In the data rows, the value 128 means zero.
A hidden rule labels the rows of this table. It goes by one to three of the table's principal directions, not those with the most spread.
[169 134 118 138 140 143 105  88 137  94 109  81 134 109  77 176 143 151 137 138  96 128 125 126 122 106  89 153 101 123 139 148  98 138 141 122 146 129 137 127  93  97  99  99] X
[137 148 126  97 119 135 144 120 129 125 133 126 131 141  70 104 120  84 152 102 150 122 137 113 134 118 128  98 134 136 125 151 114 120  92  98 120 133 208 126 125 133 127 139] X
[ 96 125 159 154 142 112 160 126  96 146 172 134 133 109 173  94 123 133  80 138 142 121 146 114  85 145 166 147 125  99 108  95 113 110 115 116 133 161 131 129 132 120 154 140] J
[108 147 143  91  90 130 170 177 101 173 122 139 173 124 180  87 121  90 180  81 151 196  72 179 128 106 177  84 173 175 109 145 179  96 116 155  58  51 122 171 136 207 147  93] X
[146 102  71 104  94 154  87 161 149 113  96 138 100 213 116 124 118  72 139 104 122 103 115 113 159 215 120 118 110 139 123 100 116 127 112  88 144 128 165 148 138 119 131 143] J
[150 158 133 130  97 134 134  98 102  99 129 111 129 129 108 115 100  95 127 138 134 140 139 134 132 104 108 111 116 165 138 123 121 139 120 110 149 134 141 105 138 112 105 128] J
[125 166 151 104 110 124 128 103 101 123 141 109 105 138 126 113  99  85 154 119 136 152 123 125 127 100 150 120 148 170 139 130 137 158 138 112 163 140 116  94 144 134 108 148] J
[144  53  95 149 148 121  56 196 166 117  72 160 139 127 177 193 190 201 141 130  83 136  89 136 153 194 129 166 121  69 133 124 133 124 161 151  65  80  86 216 121 164 153  91] J
[133 160 157  93 171 139  99  76 177 131 143 104 108 103   6 159 145 158 193 119 122  97 151 143 129  44 105 113 162 118 137 178 102 141 121 112 122 128 212  88 112 151  96 144] J
[ 96 115 134 142 124 118 154 145 109 138 164 153 147 112 158 102 129 135 127 121 132 143 120 151 126 114 156 127 128 124 102 117 138 112 120 142  97 108 124 158 138 154 147 121] K
[130 127 124 163 166 126  93 143 147 124 111 117 134 114 127 168 154 181  99 142  94 132 115 105 115 143 120 170 110  89 145 111 115 120 144 158 130 134 115 165 112 112 124 106] K
[134 134 113  75  91 136 128  82 128 101 154 131 120 139  53  88  92  82 177 111 139 125 164 178 167  68 111  71 135 173 131 146 145 131 109 118 142 123 165  83 132 126 108 132] X
[120 179 172 136 150 120 139  90 111 131 159 103 121  98  94 120 121 133 102 142 124 125 161 109  97 100 132 137 136 118 137 127 121 132 129 129 158 173 150  87 114  93 107 137] X
[100  76 109 154 145 132 124 176 137 134 120 164 124 130 183 129 146 157  66 136 125  94 131 119 123 193 138 164 103 103 122  97 140 100 126 150 125 145  84 148 118  94 161 114] K
[ 92 100 130 135 188 106  87  89 184 115 164 132  65 141  98 143 122 174 148 153 106  60 178 123 126 131 116 153 111  91 114 110 114 176 139 111 201 192 125  84 157 100 130 184] R
[131 151 125 118 136 125 115 128 152 147 113 111 131 133 110 153 125 147 183 127 116 157  94 143 142  87 125 119 150 140 138 149 137 146 150 150 112  91 121 145 138 174 106 127] J
[121 144 125 126 109 143 203 133  90 148 153 114 179 127 123  74 124  83 116  98 152 143 115 132  98 134 152 103 119 136  91 120 104  75  67 106  86 104 204 164 114 147 148  98] K
[128  64  75 140  77 116 112 154 104  96 124 157 134 170 192  85  96 109 126 139 106 136 123 168 166 190 138 121  82 140 116  66 149 129 128 115 125 111  80 173 162 127 147 102] R
[110 157 142 168 136 125 146 113 112 154 132  80 161 121 165 108 100 161 109 160 105 150 110 160  92 113 140 137 132 140 130  76 115 110 129 145 133 114 106 139 143 145 118  90] K
[151  96  99 131 106 132 111 132 127  86 120 160 116 134 112 153 149 110 115 124 133 122 136 100 174 126 106 135 119 126 139 160 120 150 141 125 134 133 114 123 122 104 131 149] K
[120 113 113 175 134 139  52 114 120  84 142 119  96 149 126 137 123 162  69 166  58  96 154 148 131 175 118 176  78 118 141  33 115 133 142 124 173 159  94 123 133  70 101 106] X
[145 143 117  82 107 136  87 127 158 121 106 131 111 143  82 148 115 119 196 111 127 146 114 152 172  91 110  95 168 154 151 163 148 147 154 143 124 104 137 111 136 161 102 137] J
[127 131 145 153 147 131 124 129 133 142 136 122 135 114 133 144 156 159 109 135 108 115 133 127 111 139 122 141 130  99 114 119 117 123 135 126 115 126 133 127 119 127 130 126] X
[112  83 106 176 105  98 174 170  70 123 129 149 178 131 230  83 128 121  76 144 134 164 107 107 121 191 184 149 110 102 116  85 109 106 107 119  87 115 103 211 150 150 175  97] K
[ 94 115 154 119 143 112 115 183 142 173 134 157 132 110 198 138 145 175 176 109 112 158  89 173 120 144 164 128 160 108 101 121 179 122 163 167  75  84  82 168 143 196 148 115] X
[154 140 137 180 133 113 102  97  93  88 145 107 142 109 112 128 139 155  55 168  83 129 173  98 114 162 115 152 101  71 147  74  88 126 134 116 143 173 145 129 119  81 111 108] R
[120 156 133 109 148 120 122 144 142 147 135 114 134 144  98 123 135 116 175  94 116 152 104 112 117 139 151 118 137 106 112 128 123 126 113 123 115 119 189 173 132 164 130 130] K
[156 146 112 114 118 134 118 136 138 128  84 105 156 135 100 146 134 122 158 119 125 166  98 125 144 111 124 113 154 137 155 157 119 120 127 139  98  91 154 160 118 161 115 102] K
[135 107 140 220 170 109  78 139 115  99 131 126 149  88 160 171 182 218  40 176  59 129 143 100 103 177 124 200  91  39 137  71  95 120 155 148 116 151 100 180 111  91 131  93] X
[159 159  96  82 105 165 107 144 152 124  74  98 141 161  71 146 122  87 190  82 130 158  75 139 152 109 107  94 144 181 148 151 126 114 109 135 114  75 172 152 122 165 105  96] X
[128 179 148  95 113 118 129 149 122 143 117 115 153 126 114 104 112 104 175  95 126 182 108 129 133 125 148  90 178 132 137 141 150 118 132 149 111 119 170 143 135 165 125 110] J
[147 158 156 140 112 135 106 142  99 153 112 104 183  97 145 130 145 161  99 140  99 188 115 169  97 127 152 125 169 105 152 106 130  67 139 160  55  81 144 170  89 164 112  63] K
[173 201 131 133 128 136 119  42 124  87 131  73  89 144  29 140  87  85 105 155 129 111 167  72 129  75  67 127  87 161 168 135 100 176 130 103 231 197 152  52 122  42  65 170] X
[111 133 160 166 177 108  63 143 143 142 143 114 123 118 146 158 161 191 113 139  68 139 124 111  95 166 156 178 142  49 125  87 110 130 165 139 132 152 134 166 121 133 133 129] X
[131 138 131 150 103 135 140 112  89 112 151 128 144 117 127 115 131 121  90 140 118 139 143 140 131 117 130 126 128 136 128 109 118 116 125 130 116 120 125 117 122 119 115 113] X
[122 115 114 103 119 142 172 116 139 143 125 124 131 145 130  99 109  98 140 116 167 100 138 146 120 126 117  93 127 161 109 135 126 114  90 109 137 122 142  98 139 135 144 135] K
[121 158 133 132 111 132 183 126 110 135 131 128 140 125 138 109 112  95 110 126 161 136 128 111 127 109 122 111 136 163 124 148 135 128 115 138 141 134 124 101 136 116 128 140] X
[101 100 146 167 154 109 102 180 127 165 125 141 146 114 213 144 165 188 102 138  93 150  98 132 107 172 173 172 149  74 121  97 137 114 163 156  88 108  77 184 125 159 157 108] J
[189 155 124  71 114 159 115  84 146  86  92 105 106 121  25 180 148  84 178  96 153 117 136  99 160  75  74 100 153 165 157 214 105 159 126 101 146 127 172  63 102 118  94 144] J
[107  83 129 113 131 123 124 131 142 137 160 174  71 155 150  99 110 111 114 132 152  59 170 131 125 170 128 129  91 120 100 106 151 140 121  89 162 175 117  92 142  89 151 185] X
[142 122  99 107  97 140 146  87 122  96 147 122 103 169  94  93  82  65 160 117 154 100 142 138 143 113  99  92  81 176 109 110 110 151  89  72 173 138 159 102 162 119 121 157] J
[124 152 149 137 126 113 143 136 118 135 123 124 153  97 148 129 127 147 148 131 120 167 109 143 133  94 130 120 146 139 132 145 155 136 149 162 110 107  98 136 136 148 123 107] X
[130 143 131 126 114 149  97 117 124 106 122 111 135 119  92 127 119 136 121 133 104 125 138 157 135 122 121 130 150 141 147 117 117 108 130 134 130 132 156 110 113 112 109  93] J
[126 138 123 131 136 120 186 113 128 140 121 107 133 134 147 114  98 108 150 132 164 126 107 110 111 106 121 119 103 159 116 139 119 147 104 111 152 129 120 129 156 138 136 142] K
[139 150 132  60 149 152 127 128 198 160  87 120 103 131  56 181 145 125 221  94 161 107 102 125 150  74 102 102 187 158 136 231 136 149 136 129 115 100 165  87 114 168 112 158] J
[110 108 132 151 137 116  96 131 114 129 156 135 150 111 129 117 145 176  75 152  96 137 160 137 117 158 167 150 163  56 142  90 100  82 137 147  93 143 156 153 104 134 135 102] K
[101 158 151 115 124 121 147 121 125 160 139 123 126 125 133 116 114 122 134 135 142 143 130 133 130  92 156 121 189 147 140 156 141 134 147 147 132 131 117  91 129 144 120 148] R
[135  85 112 156 141 132 132 132 112 103 130 136 149 117 129 126 159 142  76 136 129 104 144 107 111 168 135 152  95  87 123 102  80  95  87 101 100 133 164 168 113 117 153 103] R
[117 163 135 134 126 147 149  99 117 147 162 104 146 123  77 114 130 117 104 126 121 133 136 136 120  77 135 128 147 139 126 140 112 105 120 138 126 123 166 109  95 115 109 125] K
[147 139 137 120  93 122 195 173  95 142 110 150 190  99 162 116 156  89 141  83 169 187  88 103 142 113 138  90 164 134 115 188 139 111 117 144  60  80 143 165 125 177 162 113] X
[108  86  98 148 110 124 152 142 109 119 150 140 139 150 185  85 106 115 131 124 114 124 114 171 128 161 134 125  61 148  81  71 148 123 105 116 132 108  93 169 156 125 152 105] K
[121 118 126 128 144 129 135  84 149 109 137 124 100 117  94 136 113 136 107 157 143  81 174 114 131 100 104 146 127 134 140 164 116 146 134 123 186 185 122  62 113  65 122 159] R
[137  97 124  78 127 139 137 146 148 133 109 163 119 120  98 141 165 109 127 100 171  96 152  96 146 148 132 115 177 106 138 198 123 112 118 116  98 141 166  96  93 125 152 147] R
[157 169 123  81 105 157 128  96 142 122 101  98 132 136  42 130 110  92 176 111 150 131 124 143 150  65 102  85 166 181 157 175 113 125 110 115 123 105 189  90 118 147  95 121] K
[124 130 136 110 156 125  95 136 159 143 108 116 124 116 113 154 135 174 179 127 106 133 105 156 128 114 133 133 144 121 140 132 139 130 143 143 102 102 125 148 128 167 116 102] R
[154 176 172 139 127 122 139  88 100 127 137  89 147  87 113 136 123 135 135 142 122 161 128 133  98  76 120 127 133 130 135 144 118 135 141 120 125 127 143 117 113 130 103 118] J
[130 182 172 132 135 137 117  90 116 163 166 102 132 109  77 119 131 141  85 147 113 132 165 136  95  91 136 127 164 101 143 123 117  98 141 135 120 146 176  91  84 110  95 137] X
[158 108 128  99 102 138 144 129 128 133 119 136 153 126 123 107 135 102 151 106 153 126 139 159 122 133 114  81 130 127 108 146 129  99  97  97  86  99 177 135 117 151 148 119] K
[130  71  88 103 110 129 135 198 150 137  89 173 123 169 182 120 132  98 161  94 157 116  92 119 150 202 134 114 108 131 103 136 151 124 111 111 101 105 122 180 148 152 173 136] J
[149 130  94  80 108 154  97 143 154 116  80 112 115 163 105 148 110  98 198  97 126 144  83 157 152 124 113 111 117 185 140 141 151 133 124 130 131  86 123 148 128 148 108 104] X
[141 138 100  98  91 166 157 117 135 131 116 124 146 145  71 116 117  87 167 109 155 126 110 172 156  65 107  84 135 197 125 166 125 108  89 118  90  65 175 123 121 159 110 114] X
Here are more rows. What is the label of each one?
[150 157 123 127 113 130  82 132 123 108 100 115 113 148 118 141 110 121 140 133 107 151 108 121 150 130 115 125 123 150 165  98 135 151 147 134 144 123 107 133 151 135  96 118] J
[129  85 117 115 126 123 117 139 139 122 119 149 117 134 143 133 139 128 139 123 137 111 131 126 144 144 134 133 134 118 126 147 129 137 134 112 123 131 115 128 127 130 149 140] R
[109 128 137 123 117 130 158 103 124 126 151 137 107 129 130 109 104 105 127 137 157 101 151 133 132  99 125 121 137 162 118 148 130 146 124 112 162 152 119  72 142 109 131 164] J
[151 144 104 136  84 141 127 133  97  81  99 119 130 142 138 125  98  88 116 130 123 149 109 122 151 143 106 130  94 182 146 113 139 140 129 131 159 132  98 129 138  89 108 102] X
[ 74 126 128 163 154 108 146 149 125 142 160 131 138 122 170 107 115 157 125 133  99 140 107 143 113 135 158 160  98 122  98  94 152 127 133 162 141 133  94 170 142 120 142 111] K
[101 152 158 132 172 110 197  92 148 170 178 132 131  97  87 116 138 140 137 130 163 104 153 110 112  42 121 112 133 117 102 181 127 143 113 133 130 139 154  93 128 133 135 178] K
[143 103 142 153 143 134  99 131 132 137 128 136 143 102 126 157 179 174  79 143 114 114 148 122 114 138 129 151 151  67 137 130  95  99 139 126  86 124 147 136  92 130 138 123] R
[100 122 129 155 163 127 132 153 137 166 138 130 151 115 142 134 148 184  97 141 114 129 114 134 100 141 154 153 132  86 123 100 115  86 121 158  83 109 137 176 114 155 136 102] X
[117 149 130 172 103 128 193 106  59 100 155 112 150 123 160  90 113  86  50 145 141 136 147  93 108 146 143 142 110 151 119  98  97 123  99 113 160 161 120 107 137  84 132 121] J
[ 96 108 145 137 147 101 103 122 133 131 152 134 105 116 172 127 113 169 147 149 102 130 133 159 124 124 151 153 127 118 121 107 156 155 166 143 153 144  65 123 147 129 132 134] J
[120 138 151 132 124 116 135 134 121 140 130 131 138 106 156 131 130 144 144 133 124 152 117 146 128 108 140 128 154 133 125 145 149 137 152 146 112 113 101 126 132 147 128 124] J
[128  98 132 149 146 127  94 169 132 152 118 128 156 124 170 133 162 179 120 123  88 134 106 152 103 191 149 142 126  69 113  73 118  90 129 127  69  96 138 195 122 169 151  83] R
[101 174 157 137 130 117 180  59  99 132 197 112 117 110  96  79  83 105  89 151 147 116 183 126 108  59 124 116 119 152 125 122 132 137 120 133 191 183 127  51 130  75 108 163] K
[ 96  88 125 138 158 129 130 100 139 111 172 153  87 120 108 130 137 145  86 144 138  59 179 113 127 125 126 160 110 109 117 127 108 138 120 114 169 182 119  78 121  77 140 165] X
[127 131 140 194 151 106 162 111 101 103 129 107 143  97 180 152 141 151  77 163 126 142 127  76 100 128 125 175 104 113 126 128  97 156 138 134 166 159  78 133 139  96 138 134] R
[123  84 113 108 100 142 220 133 114 137 150 167 145 129 159  83 129  74 137  93 199  95 135 149 126 122 115  76 100 164  69 149 133 109  65  92 100  97 141 114 146 149 175 146] X
[102 103 155 189 177  95 109 152 113 134 147 139 143  87 203 145 169 207  57 156  89 138 140 105  87 181 159 184 118  43 124  74 123 114 153 163 119 154  74 167 124 118 155 109] J
[129 125 127 173 144 120 134 102 127 127 149 110 141 118 131 138 136 164 126 150 103 128 120 140 125  92 111 139 100 119 114 104 105 147 134 126 128 108 108 142 147 144 121 125] J
[100 117  95 158 128 124 139 144 118 136 139 127 147 146 159 101 111 144  89 146  98 138 122 150 129 155 140 141  91 131 123  72 148 106 124 167 132 119  85 162 131 110 127  92] K
[152 126 117  84 113 140 131 150 140 123  88 148 115 140 107 143 138  83 134  98 177 122 124  80 150 141 120 109 160 139 154 182 126 127 119 119 125 138 152 108 117 127 138 151] R
[100 187 128 144 122 125 189 111  93 136 155 105 133 146 113  78  82  77  81 139 145 136 137  90 109 120 147 133 108 163 131 112 126 122  98 133 174 170 149 113 130  78 112 138] K
[143 121 124 149 135 126 107 112 127 108 130 124 123 116 132 151 135 153 118 142 110 134 130 138 127 110 104 138  93 126 133 107 131 139 140 142 140 120  88 133 131 120 114 121] X
[149 166 134  86  88 140 103 132 108 113 119 125 127 148  82 101 112  67 137  96 133 151 137 118 146 141 136  92 161 143 153 128 132 114 118 114 128 139 189 114 119 125 113 124] X
[128  82 142 124 144 122 121 147 151 159 118 145 144 117 164 129 161 163 148 124 134 110 130 160 113 144 138 114 149  91 107 131 125 111 120 108  74  95 137 148 131 179 165 126] K
[151 143 113 121 125 141 116 122 141 140 112 105 146 143  88 139 137 129 141 122 117 141 115 131 134 115 116 110 143 121 140 131 107 113 122 129 103  97 166 145 117 156 112 115] R
[ 89 127 163 149 153 119 167 129 115 165 173 141 141 103 158  96 141 155  83 138 138 104 161 136  85 145 155 127 141  90  97  97 122  95 106 128 106 144 145 115 129 135 153 133] J
[111 187 116 153 113 147 165 107  94 122 130  75 156 136 122 113  84 110 140 138 120 174  77 158 114  68 138 131 107 210 132  94 113 120  98 146 135  83 124 157 151 154  89  82] X
[137 153 137  86 107 130 114 102 147 143 132 124 117 136  83 132 112 117 199 124 135 148 127 170 156  56 123  87 177 160 138 172 145 148 147 129 112  93 146  99 135 175  98 152] R
[129 103  90 102  84 139 101 135 138 108 124 144  88 187 147 106  77  78 165 114 131 117 117 160 162 150 112 108  95 181 116 101 159 152 135 111 178 130  96 117 161 114 127 152] X
[122 147 132 117 131 118 127 103 127 113 136 105 104 151 121  96  83  99 150 129 125 115 143 128 116 142 122 116  96 151 121  94 136 153 112 100 190 167 135 106 158 101 122 140] R
